(in the rows, 128 means zero)
runs of hidden systems:
path 1, G (8 x 18):
[[129 148 145  74 130  73 136 128 139 137 186  93  90 142 144 151  87 104]
 [ 84 146  85 156 152  83 125 101 195  94 116 124 102 144 138 144 130 109]
 [114  64  81 130 121 145 140 148 162 109 103 152 106 155 136  84 148 176]
 [174 115 145  73  94 116 126 163 138 149 131 154  99  79 157 129 116 180]
 [147 167 198 152 114  66 158 134 166 127 131 141 130 115 148 156 138 116]
 [ 93 116 151 126 162  88 187 101 149 125 143 132 142 198 121  86 129 121]
 [ 84 105  99  53 129 139 128  91 158 136 148 120  67 140 130 121 104 150]
 [144 124  98 138  83 114  99 165 186  97 127 118  65 116 149 173 125 126]]
path 2, K (8 x 18):
[[146 134  91 129 179  76 130 153 107 133 115 141 156  80 171 103 150 164]
 [175  86 155 108 143 121 123 150  85 166 146 170 162 109 141  88 121 172]
 [174 141 183 114 123 130  96 127  77 165 173 134 155 117 114 146  84 105]
 [137 188 102 123 145 140  89 110  89 134 111 106 174  99 105 150  86  89]
 [131 145  62 120 148 149 136 162  74 115  92  90 176 134 123  97 132 120]
 [159 113 102 112 136 103 149 199  76 129 154  87 123 121 165 113 150 136]
 [159 130 142 114 159  80 110 138  97 158 166 137 125  60 172 141 142 153]
 [157 125 150 138 168 119  95 102  94 164 128 181 191  96 122 106 108 145]]
path 3, X (8 x 18):
[[115 107 163 174 152 163 123  87  99 144 137 155 178 169  87 106 128 109]
 [123 108 115  70 116 137 174 132 155 126  99 145 134 179 114  71  94 160]
 [164 166 110  97  76 126 136 196 124 111 115  79 106 111 143 159 113 109]
 [116 159 117 207 159  91 114 123 132 103 134 107 140 118 141 164 161  84]
 [ 73  89 104 128 173 128 123  70 148 139 130 157 104 113 138 104 164 168]
 [158  85 160  73 107 153 117 141  93 170 178 136 100 112 135 120 111 159]
 [180 158 185 149 100 118 115 145 131 133 128 147 174 149 103 145  77  93]
 [ 88 161 101 145 124 161 158 106 153 100  51 122 159 155  95 109 135 116]]
path 4, H (8 x 18):
[[ 84 116  75 106 122 130 110 116 168 105 149  91  52 136 140 160 127 119]
 [137 132 137 213 125 101 128 161 139  93 139 107 139 170 128 155 145  78]
 [154 153 152 140  88 132 160 150 172 115  51 167 156 113 124 120 134 151]
 [102 143 171  78  91 180 174 108 103 151 127  96  96 113 118 141 156 136]
 [130 124 186 107 153  75 146 104 124 153 196 129 130 167 130 125  98 107]
 [108 136  87 110 145  72 113 104 206 109 114 151  95 120 147 131 104 144]
 [ 86 128  91 175 114 161 128 130 144  87 114  84  92 152 122 156 167  95]
 [170 130 182 176  86 130 157 176 138 113 111 140 167 173 112 126 124 104]]
path 5, G (8 x 18):
[[141 191 169 127 111 122 180 127 135 127  65 137 185 123 112 117 124 120]
 [ 86 138 151 101 132 149 204 121  90 134 133  78 127 162 120 107 164 117]
 [101 116  93 101 157 118 105 117  97 134 194  75  75 120 150 154 131 109]
 [125 111  79 188 154 110  56 117 160 111 137 148 113 105 138 157 129 121]
 [159  87 125 164 118 153 108 142 147 126  83 196 169 136 115  92 122 162]
 [167 148 184  74  87 155 155 141 109 160 104 149 156 111 113 113 101 151]
 [119 192 179 113 109 110 173 129 112 129 139  75 130 134 126 164 129  80]
 [ 76 130  87 146 182 104 147 110 113 107 155  79 124 172 132 120 147  92]]
path 6, K (8 x 18):
[[147 127 167 169 132  97 109 115 153 142 120 181 130  64 153 148 162 159]
 [150 134 183 135 122 127 143 105 148 143  95 190 184 147  99  98  97 139]
 [132 144 149  67  85 172 141 123 116 137 129 107 130 174  86 126  68 104]
 [ 80 161  94 112 136 152 131 108 101 116 146  52  94 127 121 164 141  85]
 [ 95 119  53 165 179  93 126 133 140  97 119 111 119 129 155 119 168 130]
 [161  64 117 145 119 113 125 173 152 124 122 170 114 118 159  98 151 183]
 [168 119 219 136  88 130 131 133 130 156 149 165 125 103 132 147 134 144]
 [122 185 181 118 129 118 126  72 144 143 118 147 160 124  96 147  84  97]]
path 7, H (8 x 18):
[[166 102 161 197 141  70 108 154 142 128 163 160 143 136 150 136 138 123]
 [121 144 123 140 111 149 106  97 174 126  66 176 127  70 124 144 137 158]
 [ 98 140 150 123 110 200 131  97  85 139 138  91 132 152  88 144 130  89]
 [169 145 149  93 134  81 140 147 121 138 144 133 169 171 118 103  58 109]
 [110 149  66  75 143  95 146 138 149 114 103 109  94  88 165 120 138 161]
 [ 95  82 120 185 148 139 144 136 108 116 161 101 106 157 139 125 198 119]
 [180  95 171 171  96 123 100 150 165 129 126 194 144 136 120 127 107 143]
 [128 180 135  97  97 163 103 104 130 139  95 123 112  55 123 173 124 130]]
path 8, F (8 x 18):
[[128  99 125 209 134 104 145 149 168  95  99 162 151 166 131 106 159 132]
 [189 112 156 132  62 158 105 189 117 132 139 124 107 110 132 158 120 131]
 [112 166 137  88 144 159 153 109  55 158 121  92 150  83 129 125 156 130]
 [114 122 150 118 164  94 168 100 139 134 130 154 172 191 111  77  99 125]
 [163 120 141 124 112  82  79 128 189 133 145 174  99 103 143 156  83 142]
 [115 135  99 176 157 126  97 130  96 123 145  97 115  75 153 166 186 116]
 [141 104  97 153 131 162 142 168  88 116 103 118 180 179 104  82 128 119]
 [164 143 167  79  81 138 157 144 153 142  82 166 137 103 125 113 105 169]]
path 9, X (8 x 18):
[[124 124 175 184 139 124 154 108 135 125 118 155 181 191  97 105 126 102]
 [ 95 137 105  65 110 138 181 121 169 116  78 125 107 146 124  97 124 159]
 [144 150 117 103 105 120 131 176  97 123 163  56  89 112 150 168 132 101]
 [121 137 132 200 166  74  90 100 158 117 155 143 135 133 133 161 125  92]
 [ 84  84 115 126 130 180 115  76 154 141 110 166 100 118 115 110 150 171]
 [160  91 175  92  97 152 157 171  85 155 169 116 118 151 130 112 129 140]
 [159 182 174 136 107  77 141 134 170 118 110 141 156 145 117 145  83  98]
 [ 73 168  88 131 124 174 139  90 142 106  75  97 121 118 107 144 150 111]]
path 10, L (8 x 18):
[[100  70  98 182 128 143 119 144 141 102 155 110  83 159 137 135 177 121]
 [155 129 141 201 128 104 149 160 147 104  91 158 185 158 124 106 142 121]
 [143 180 156  98  81 153 167 139 136 131  58 131 143  85 125 133 139 145]
 [105 130 146  66 113 121 185 141 114 140 165  77  75 136 150 132 145 130]
 [115 123 132 141 157  47 122 113 183 118 172 135 100 158 148 141 106 112]
 [ 89 135 114 181 129 150 108  78 183 110  85 162 124 117 109 142 150 127]
 [121  94 139 140  83 199 169 155 120 115  97 124 127 172 106 106 160 137]
 [186 134 144 126  92  86 156 213 134 115 127 119 129 131 158 131 125 131]]
path 11, Z (8 x 18):
[[120 138 116 101 151  91 114 111 143 146 129 141  91  48 170 147 154 169]
 [134  75 160 166 123 175 105 130  77 151 174 127 119 122 125 139 167 128]
 [155 113 165 145 123 125 118 108 154 138 116 189 177 170  94  99  76 129]
 [ 93 176  84 105 114 159 106  89 157 111  83 112 117 111 102 156 101 110]
 [116 130 104 128 113 144 177 181  97 104 128  60 118 175 131 120 157 102]
 [160 131 137 100 141  43 153 165 157 129 138 146 125 123 170 109 113 153]
 [112 130 138 130 150 122  86  90 118 153 160 131  94  53 153 172 158 141]
 [124  74 166 178 134 178 130 119  91 143 143 150 159 163 102 102 159 130]]
path 12, Z (8 x 18):
[[134 155 143  84 167  70 164 109 138 148 109 161 164 116 139  86 106 157]
 [103 113  74  98 150 164  82 104  99 145 144 108  92  71 138 144 143 147]
 [159  83 134 179 135 141 111 167  83 124 165 124 163 180 112 110 122 102]
 [148 177 124 136 143  84 114 111 167 125  79 170 179 108 120 124  86 127]
 [101 167  98 114 116 184 128 119  86 127  99  79 118  77 124 155 165 120]
 [164  98 142 105 119 129 169 186  81 138 149 111 154 175 130  84 121 131]
 [144 148 116  87 162  66  91 101 151 147 144 156 130  94 144 129  71 141]
 [ 88 129 100 164 163 162  96  94  78 133 146  95 126 103 124 152 173 104]]
path 13, L (8 x 18):
[[104 130  98 190 193  91 141 120 112 113 117 128 167 128 144 107 176 121]
 [137 134 168 103 113 150 152 102 147 144  77 182 172 140  97  88  97 154]
 [146 111 141  86  73 163 120 157 122 142 149 111  68  91 142 159 138 150]
 [123 125 133 169 167  76 136 142 100 124 188  88 124 148 151 142 156  90]
 [120 174 134 146 146 103 123  84 169 119  91 163 176 145 100 126  84 106]
 [104 121  96  85  84 208 125 119 135 126  87 119  92 113 108 133 132 152]
 [145  71 111 133 133 112 150 188 100 123 172 102 110 158 157 105 154 140]
 [160 156 152 167 159  54 118 128 151 130 119 171 170 100 148 131 119 130]]
path 14, F (8 x 18):
[[184  89 144 151 111  93  96 183 135 133 164 151 105 105 162 144 134 148]
 [139 113 118 137 147 169 104 135  47 155 140 117 146  71 138 127 170 145]
 [131 124 155 146 148 150 154 112 101 145  93 165 206 155  97  77 126 136]
 [174 153 200 131 101  91 124 131 164 142 122 176 150 116 125 144  91 128]
 [144 165 144 143 158  78 104 131  97 143 172 103 127  76 156 171 142 100]
 [142 114  71 147 186 104 116 155  79 124 134 121 180 143 138  87 121 123]
 [169 100 124 129 117 119 132 163 153 130  83 188 151 107 142  88 130 187]
 [145 114 204 158 110 136 141 131 107 155 150 148 121  89 146 149 182 146]]

runs to name:
path 15 (2 x 18):
[[184 109 139 110 113 151  85 154  82 162 137 151 138  65 140 134 124 164]
 [117 144 163 154 169 138 149  92  79 157 110 146 187  99 123 107 170 136]]
	F
path 16 (2 x 18):
[[118 140 128  59 125 169 108 102  78 166 159  94 102  90 122 147 112 127]
 [154 113 135 155 145 117  89 131 108 131 176 127 159 185 103 125  73  80]]
	X
path 17 (2 x 18):
[[129 185 174 136 110 155 158 111 110 139  70 134 169  84 116 137 158 130]
 [143 158 192 133 134  81 173 136 115 131 158 111 161 174 123 125 108  86]]
	F
path 18 (2 x 18):
[[141 165  80 121 119 113 170 187 131  96  72  95 151 134 140 109 134 126]
 [114 144 115  68 146  86 185 130 143 134  96 134 124 100 159  94 143 174]]
	L
path 19 (2 x 18):
[[103 129 107 177 106 169 157 159 110  94 108  79 119 152 126 140 186 102]
 [142 128 133  68  77 173 164 163 112 128 111 102 129 171 103 105  92 125]]
	F
path 20 (2 x 18):
[[161 150  76  77 112 127 139 176 127 114  82 119 155 134 128  98  82 141]
 [145 173 102  92 141  94 112 151  90 132 159  70 113  91 152 161 111 101]]
	Z
path 21 (2 x 18):
[[110 122 179  82 101 167 121  79 122 156 170 126  96 145  99 146  97 114]
 [ 83 172 107 119 160 121 100  57 147 126 126 119 126 123 107 150  95  93]]
	F
path 22 (2 x 18):
[[ 95 167  83  98 132 134 114 112 122 123 127  77  82  73 145 171 147 120]
 [120  89 127 166 172 115  82 109  94 143 207 118 120 139 135 142 133 103]]
	X
path 23 (2 x 18):
[[162 146  74 142 125  99 100 166 165  95  85 144 157 136 123 120  78 122]
 [134 198 117 135 117 121 128 147 104 115 111  75 129  75 141 178 149  95]]
	Z
path 24 (2 x 18):
[[121 150 130  98  97 179 125  97 153 130  70 154 152 135  83 116  81 131]
 [105 185 176 134 109  92 167 105 180 115 114 118 106 125 135 167 139 102]]
	F
path 25 (2 x 18):
[[ 93 138  77 146 143 128  73  89 164 104 140 112 103 148 110 161  94  89]
 [111 106  65 173 107 175 117 150 152  92  75 124 115 130 125 126 166 139]]
	K
path 26 (2 x 18):
[[109 168 128  87 145 148 139 108  60 147 154  69 142 131 113 139 114  88]
 [116 110  88 104 187  98 157 130  97 133 133 126 163 159 135  65 121 141]]
	Z
path 27 (2 x 18):
[[122 113  83 119 126 190  66  99 114 131 116 136 140 138  87 125  83 120]
 [162 155 103 138  78 188  95 166 111 114  80 114 146 104 108 151 112 114]]
	G
path 28 (2 x 18):
[[144 148 130 133 113 159 142 152  92 115 119  97 178 185  87 117  91  80]
 [159 164  64  74 113 114 112 171 130 113  96 105 130 105 138 128  81 132]]
	L
path 29 (2 x 18):
[[121 144  46 100 166 139  86 113 108 127  98 123 155  99 122 114  94 134]
 [125  82  88  89 165 157 110 117  82 156 135 148 144 114 126  78 125 172]]
	L
path 30 (2 x 18):
[[129 129 192 117 131 115 207 141  96 144 134 124 155 156 133  92 160 134]
 [ 91 136 147  72 161 105 140  80 110 155 191  96  95 134 134 136 114 113]]
	G
path 31 (2 x 18):
[[193 105 109 135 105 109  86 201 117 119 160 121 121 132 146 139  94 121]
 [148 144 137 207 121 121 107 134 161 108  78 169 162 102 130 146 152 126]]
	X
path 32 (2 x 18):
[[117 121 128  52 137 170 138  93  97 165 111 146 143 109 112  89 110 169]
 [129  94  75  94 136 154  82 131  99 131 167 105 113 162 110 118  74 112]]
	Z
path 33 (2 x 18):
[[ 90 174 106 153 113 139 129  93 188  96  73 128 123 132 108 153 127 106]
 [ 76  92  98 123 136 160 155 128 102 120 153  78  81 143 140 124 184 129]]
	X
path 34 (2 x 18):
[[106 130 125  58  92 157 154 109 171 133  91 141  84 109 129 121 123 173]
 [105 127 156 128 129 125 135 118 102 135 200  71  90 156 130 162 141  81]]
	H
path 35 (2 x 18):
[[159 110 101 191 140 131  63 138 138 123 109 173 147  80 137 141 140 146]
 [185 136 170 160  89 145 149 172 120 127  80 161 184 129 114 111 130 136]]
	K
path 36 (2 x 18):
[[162 120 199 131 126 128 157 154  64 162 164 127 158 120 136 119 154 129]
 [112 159 171 116 169 102 115  69 101 156 179 118 144 131 117 147 104  89]]
	G
path 37 (2 x 18):
[[138 114 193 149  88 108 177 159 156 116 152 122 106 181 134 137 144 113]
 [144 128 120  67 120 147  89 128  87 155 180  94  95 105 130 153  86 119]]
	F
path 38 (2 x 18):
[[109 142  96 107 111 184  74 101 116 130 141  94  92 107 107 176 101 103]
 [ 99 142  87 200 153 139 131 132 115  95  95 101 149 132 128 136 181 101]]
	K
